Rotation paths and how fast each direction turns (deg/step):
Each turn is a multiple of 5 degrees from 10 to 175, or 0.
Each row of a path follows its step; steps can be skipped.
Rotation 1:
step 0: [ 15   2 -13  25   0  18  21   4  -7 -28   8  16  19  14  11   8   7  -1
  37  -2   5  14  -9 -11  -7  -3  24   8 -17 -12]
step 1: [ -1 -14 -13  26  11  32   8  -5  -7 -20  -5  30 -13  -8  -4  -2  25  -9
   5 -12   2  -2 -17 -29   0   5 -16   7  -1  11]
step 2: [ 17  -2 -18  22   6  26  22  -3  -6  -5  -3 -13   6  -8  13  -6   5 -16
  16 -24  22 -11  11 -13  16 -20 -11 -10  26 -13]
step 3: [  5 -27 -32  21   6  12   4  11   5 -17  14  15  -5  20 -15   0 -14  13
  -3  -6  10   4  -5  -6  34 -15   1   0  21 -12]
step 4: [  5 -16  -2  -4 -17  31  10  -2 -12  12  -2   5  -4   2  -6  -9   5  -5
  -2  -5   5  21 -34  -1  24   6  -8  -4  23 -35]
step 5: [ 28  -3 -26   9  -4  -3  12 -17 -12 -11 -10   0  26  18   2   6   2  -8
  21 -12  -9  25 -20   6  26   6  15  -3  -5 -13]
step 6: [  1 -18  -6  14   3   8  -2   0 -12  -9  -5  28  14 -11  -1   1  23 -14
 -12 -12 -22  15 -20 -14  36   7 -13 -12  -4  20]
step 7: [ 14   7  10  24  -7   7  18   1 -29   9   1   5  23 -17  12   6   2 -12
  11 -10 -11  -1  14 -10  27 -14 -12 -33  13 -11]
step 8: [ 10 -13 -16  15  -8 -12   9  17 -11  -3   7  37   0  20  -9  13 -11  17
  13  10  -5  13  16 -25  23  -9 -10 -20  -2  -6]
step 9: [ -6 -12  11 -11 -20  25  24  18 -18   8 -26  31  -9   9  -4  -5   8  -4
  14   3  10  11  -2  -1  10  10 -24 -17   5 -16]
Speeds:
[  1   4   6  -4  -6   1  -1   1   3   3  10   9  -6   6   0   1  -5  10
   4   9   1   6  -7  -4  -4   1   5  -4   1 -18] | 80
[  3  15   0   0   2   1  -5 -10   7  -1   4  10   5   2   4   0   1   2
  -1  -3   2 -10  -5  -5   0  -7  -5 -11   9   9] | 70
[-14 -13   8   3   2   5  -7  -4  -1  -5  -7   6  -8  -2   0 -10   2   4
   1   5  -7   2  -7   2  -3  -4  -4  -6   5   4] | 140
[ -3   2  -6   1   2  -7  -6   1  -4 -10   1   0   0   6 -11   3   3   1
 -11  12   0  -2  -5 -13   4   1 -11   8  -5   0] | 145
[ -6   0 -11  -4   0   0  11   0  -7  -4   1  -5 -13  -3   5   1 -11   6
  -2   2   7  -5   1  -3   2   8  -1 -13   2   5] | 60
Rotation 2:
step 0: [-11  26   6   5  15  -6  20  14  26  -6  10  18   2   2 -18 -10   7  -5
  -4 -21  -1   6   7  46 -25  -4 -12  17 -17 -26]
step 1: [ 20  -7  -1 -20  23  -1  21 -12   2   1  24 -15   5  18 -56 -16  13  -1
  -6   1   4   6  16  -1   6  -7 -13 -10 -28  -6]
step 2: [  5 -17  16 -11  41  -6  -1 -38  14  12 -23   4   5  29  -9  19 -28  -4
  11  -4  -7   7  10  15  22 -12  -6  10  -8  -7]
step 3: [-16   7   3  19  13  12 -28   7  15   8   9  19  14   2 -25  26 -13 -16
  17   0 -20  -1  26  26 -11 -14  20 -12 -26   5]
step 4: [ -1  18 -18  14   6   2   3  -6 -24 -21  -3   3   6  11 -35  -9   1  27
   0 -27 -28 -15  25   9 -12 -14  -4  23 -23   2]
step 5: [  4  -9   0   3  43   7   1 -10  37 -23  12  -3   2  21   0  -5   1  15
  -6 -16  -7  12  10  -3 -19  27 -22  20 -25 -11]
step 6: [ 19   3  13  -7   7 -17   3   5  17  23  20  16 -11  31 -17  -9  -9 -16
  13 -19   2  -5   5  38   1   4  -7 -11 -30 -28]
step 7: [ -4  20  -7 -12  34  -2  26  -3  -6  18  -6   5   6   7 -36   0  -2   4
   8  24   3  18  29  14  12 -27  11  13 -22 -10]
step 8: [-19 -18  15  -7  19   4 -15 -33  11  -9   2   1   5  19 -38  16   3  -9
   0   2 -37   3  26  11  -1 -10 -17  14   7  14]
step 9: [ 13   2   0  10   9   2  -9  -6  25 -24 -13   7  29   4 -20  25 -20  -4
   3 -40  -4 -19   8  23 -16  -8  11   0 -32   0]
Speeds:
[ -4   1  -6 -11  -5  -5  -1   1 -13  -9 -10  -8   6   4   0  -5  -1  -2
   4  -1   6   0   8  -3   4   5   5  -3 -12  -5] | 130
[ -3  11   3  11   1 -11  -1  -3   1   2   2  -8   4   9   0  -8  -9 -12
  -9   3  -1   0  -4  -7  -3  -4   0   4  -4   5] | 0
[  8   4   7 -10  -7  -8  10   3  11   3  -6  -1  -6   5  -3   0  12  -6
  -5   7   1   8   6   1   1  -1  -1   4   2  -3] | 60
[  0  -5  -7   0  -5  -4  -2  -2  -2  14   3  -1  -1   2  15   7  -4   3
   3   7  -4   6   2   1  -3 -13  -3  -2 -12  -6] | 90
[-2 -6  2  0 -2 -7 -7 -5  1  2  0  3  5 -1 -6  4 -8  3 -2 16 -2 -5  9  5
  9  0 14  3  8  5] | 70
Rotation 3:
step 0: [ -1   2   6 -27 -26  18  22  18  23 -14 -15 -19 -12  15 -12   4 -14   9
  15   6 -15 -10  28  -5  32  -6   6   1 -10  11]
step 1: [ -1   1   1 -13 -16  12  19 -14   3   9  -5  15   7  24   6 -15   5  -3
  -2 -26 -11   5   9  -1  47 -20 -18  27  21  15]
step 2: [ -9  -4  16   6   8  -4  36  -7   3  13  15  10  20 -23 -11   4  10  23
   9 -19 -10  13  18 -31  26 -22   4 -11  10   0]
step 3: [ 21  34 -15 -10 -13  -1   9  -6  25  11   2  -2   0 -21 -19   2  -4  17
   2  -9  15  -2  48   2  10  -8  12 -11  10   2]
step 4: [ 13   6  -9  -3 -18   3  36 -24   1  12  20  -1 -20   7  -8 -26   9  18
  31  -2   8 -12  12  21  12  10 -14   7  -4  19]
step 5: [-22 -21   6   9  10   1  30  -2  -9   3   3 -17 -18 -12 -13  10 -11  24
  16   9  10   0  24  12  15 -20 -17  28  24  11]
step 6: [ -5   3   0   0  -5   8   7  -7  12   2 -27  10  26 -23  -1  -5   8  38
   9 -16  31  15   7  26   5 -10  -3  22  22 -15]
step 7: [  3  -1  22  -8 -10   9  46   1  43  -2  -5 -10   3 -19  -9 -11   8  25
   3   8   8   7 -11  18   2   7  12  -5 -18  -2]
step 8: [ -3  20  13  -4 -24 -18  28  10  24  -3  -4  -3 -29   7 -13   3   0  -2
 -27   6   4  -7   6  25  16 -23  -8  32   5   9]
step 9: [ -7  -9  12   7 -20 -22  37 -16 -14   4  -5  36  12   0  -9   1  25  13
  -4 -14   2 -14  -3  -1  -3 -16  -6  37  -2  -6]
Speeds:
[  8   3  -4   2  -5  -6  -4   2  -2  -5   6  10   2   4   7  -4  10   6
   9  -9   5   8 -10   1   5   6  -6   4  -4  -2] | 145
[  6  -6  -7 -13  -3   4  -3   4   5   4  -6   8   9  -6  -2   2  -2   0
   6   1  -3   0   9   0  -9   8   3   9 -12   4] | 110
Rotation 4:
step 0: [-16  13   0   8 -11  -1   6   2  -7 -19  -6  34   6  24 -16  20   6 -33
 -21 -16   6  -1  11 -30  25  -4  11  -4 -16   3]
step 1: [-27  -1  -2  -9  21  -9   9 -12  10  13  -6  18 -29 -19 -25  35 -18 -10
 -18  14   8  -5  14 -12   2  -2  -4 -14  -4 -24]
step 2: [ 25 -36   8  -3  49   4  11  -5  16  17   1  11   1   1 -26   0  -7  15
  -7  19  11 -13   8  10  -6  -6   4   2  18   0]
step 3: [ 24   0  22   3  12   9   5  -7   8   8 -18 -14  30  30  -3   7   7   0
   4   7   4 -23  -5  -5  15 -22  17  37 -13  12]
step 4: [ -5  17  -3  10 -18  29   0   5  11 -10 -10 -19   6  13  11  43  -6   2
   4  -7   0 -36   5  -5  13   4   4  -5 -29 -23]
step 5: [ -3  -7  -2   9   8  21  -5  13  13 -11 -21  15 -29  15 -19  13   5  10
 -12 -30  10  -3   5  13 -32  17  -9 -25 -13 -18]
step 6: [  3 -27  10 -27  23 -27  -8   3 -11   1 -33  -3 -16  17 -19   2  12  15
 -13  -7   2   8 -13 -18 -23  16   0  21   0   1]
step 7: [ 16 -20 -12 -15  24 -17   7   0   4 -27  -7 -19  22  13  13  24 -17   5
   6  -2  -6   7  -9 -37  28   6  15   6  13   2]
step 8: [ 18  13  -8  11  18  -3   9   3  16 -18 -11  11  -1   0  15  13 -20 -16
  -3 -29  13   8  20   5  36 -18  19 -17 -29   4]
step 9: [ 11   1   4 -12  -6 -15   4  14 -16  26 -12  28 -20   0 -16   5 -14  -8
 -31  -3   7 -18  23  21  12   8  10  -3 -26 -25]
Speeds:
[ -3  10  -9  -8   3   4  -5  -2   8   1  -4   1  -5  -6  -3  -1  -6   9
   9  -5   5  -7  -4   0   1  -6   5 -14   6   5] | 110
[ 0 -4 14  9 -6 -6 -5  6  7  6  3  6 -6 -6  1  6 -8  8  0 -5 -6  5  5 -4
 -2 -7 -5 -8 -7 -3] | 95
[ -3   0   3  -5   3   3   1  -3  -6  -5   0  -2   0  -8   0   6  14   1
 -14  -9   0   7   1 -12  -2  -5   0  -7  11   1] | 60
[-4 11  7 -6 -2  9  0 -6 -3  1  3 13 -4 -3 -5  2  2  0 -2 -4  2  4 -3  6
  6 17 -3 -2 -6 -8] | 85
Rotation 5:
step 0: [ 42 -17 -17  -1  -7 -16   3  17 -11   4 -16   2 -23   3 -17  -1   4   3
  -9 -11  18 -12   8   8  30  -6 -15 -10 -11 -22]
step 1: [ -5  18 -12   9  23   8   6  11 -16  -2 -36  -4   0 -18 -28   0   2  -7
  -7   2   5 -21 -10   9  -1  28 -13  -1  17 -33]
step 2: [ 13   4 -34 -11  10  16  -2  38  -4 -10  -5  14 -27 -13  -5  -7   9   3
  -7 -15  -6  12  -9 -22 -26  -2 -17  15   8  -4]
step 3: [  4   5 -14 -23 -18 -27 -11  16 -25   7  -7   2 -31  21 -26   7  11  -1
  -6   4   6  21   0  10   1   9  -6  10 -16 -28]
step 4: [  4  -3  12  15  -7  -6  15  -1 -28   0 -18  10 -17  -8 -18   4  -8 -36
  17  -5   6 -14 -18  -5 -26   8 -16   1   6 -33]
step 5: [ 14 -25 -38  -9  -5  -1   6  24   3  20 -16  -6   2 -18 -16  -3  17 -27
  -3  -7  12   0  -5 -22  -7 -23 -19  -3   7  -1]
step 6: [-24   9 -30 -27  14  -9   4  11   1  14 -14 -12  -1  19 -22  10   5 -32
  -6   2 -18  16 -15   5   5  24  -7   6  -2 -20]
step 7: [ -4  -8 -18  -9   2  -8   5  -8  -6 -28   3   9 -29   2   0   1 -29 -29
  22 -17   1  18 -19 -18 -22   2 -15  12  13 -11]
step 8: [ 16 -12 -26 -26 -23 -23  -9 -13  -5  13 -14 -10 -27   2  -5  -7  -9 -25
 -12  -5  16  -6   6  -1   1 -22 -10 -26   0  -8]
step 9: [  2   3 -16   1  19 -10  22   7   1  -2 -16 -19  -2  13  -5   0 -11 -36
  -1   5 -18 -36 -14  10  12   9 -11 -14   9 -28]
Speeds:
[ -3   1   4   7   4   3  -2  -2   3  -7  -2  -1  -1   1 -10  11  -7  -3
  13   2  11  -2  -2   9  -1   6   4   6  12   0] | 125
[ -3   3 -12  -4  -4   6   7   7   8  -6   4  -3   1   8   3  -6  14   0
   1   9  -1  -7  -3   0  -6   4  11   3   4   2] | 95
[  3  -4  -8   0  13   2   5  -6   2   4  -9   3  11  -5  -9   4   6   2
  -2   3 -11  -6  -2   2   3  -1  -7   6   3  10] | 85
[  1  13  -3   9 -13  -4  14   0   2  -1  -5  -4  -1  -7   4   6  -4   4
   5  -8  -8   3   1  -7   0   1  -1   3   6   4] | 135
[ -5   3  -8   1  -4 -11   1   0   2   2   0   2   1   2 -10  -8   8   5
  -1  -6  13   7   3   8   8 -11   2  -1   2   6] | 140
[ 7 -1  4 16 -2  3  4 -1  8  8 -6 -4  0  6  3 -6  3 -4 -4 11  9  0 -6 -4
  6 -1 -9 -5  5 -4] | 85
Rotation 6:
step 0: [-20 -12   4 -23   6   4  -4  19 -19  -8 -19  -4  12  -2   5  10  -3 -33
 -42  -7  -7 -18  26 -21  -9   6 -22 -25   0  11]
step 1: [ -3 -11  27 -20 -12  -1   5 -27  -5   6  -6   2   6   9 -18  23 -22 -29
  18  16 -21  33   1 -10  13  36  13  -2  -3  -5]
step 2: [ 14   1   2 -27  -1  -7 -13 -22   4 -13  10 -13  21  -6  16   1   4  12
   7 -38  -6  27  20  31 -30  -2  24   4  14  15]
step 3: [ -5  12  17 -15  13   8  -7   6 -31 -19 -26   9  19 -17 -19  10  21  -1
 -14 -10  17 -32  -1  23   3  12 -15  31   0  20]
step 4: [-25  13  21 -12   9  14  26  -1 -18   2  17 -14 -11 -15   2  -7 -15 -33
 -12  16 -35  -5  22  -7 -19   5  -8  19 -11 -21]
step 5: [ 12 -29 -22  -7   1  10   0 -40  -3 -26  14 -23   3 -24  -3  28 -15 -25
  -2  -8  13  29 -10  -7  -1  -2  13   9  -9  -6]
step 6: [ 20  23   7   4  13  -4  17  -4   1 -10  27  -2  -7   6  -1  21   4  -7
  22 -26  30  -8  17  17  -8  26  -3  14  30  33]
step 7: [-12   0   7 -37  -4   3  -3  -5  -3  -9  20 -17  22  11   7 -31  10  -4
 -15   6  18 -35  12  -1   7  14 -33  27   3 -17]
step 8: [-21  10   2   6 -18  -2  28 -15 -12 -34   1 -41  -2   4 -18   1  14 -30
   5  24 -14  17 -13   4  -1 -11 -17 -15 -16   0]
step 9: [  4 -15  -2  35   4   1  -2 -20   6 -13  22  -1   8  -7 -19   3  13 -21
   9 -21  15  16  55  -4  11  -7  19  -7  10  -7]
Speeds:
[  0   0  -2   4  -6  -6   2 -13  10  -3   6   5   1   0 -11  -1  -6   1
  -6   6   1   1   0  -1 -11   2  10  -3 -12   7] | 100
[ -3 -15  -1  -3  -1  -1 -16   2  -4 -13   7  12   3   1   3  -1  -1  -1
  -3  -3   5  -2   0  -3   3  -4  -2   3  -6  -6] | 160
[ -5  -1   3  -5 -12 -12  -4   3   3  -2  -4  -5   6  11  -5  -6   8  -5
   0   1   1   5   6  -9   6  -1   1  -6   9   7] | 45
[  3  12  11  -5  -2   1 -10  -2   6  -7  -1  -2   3   2   3  -6  10   6
   1  10   2  -3  -4  15  -4  -2  -3   1  -1  -3] | 80
[  2   1  -3  -4 -13  -7   9   3 -12   3   1   1   4   5  -4  -6   2  10
  -1 -10  -1 -14  -5   4  -5  -2  -2   7  -3   1] | 90
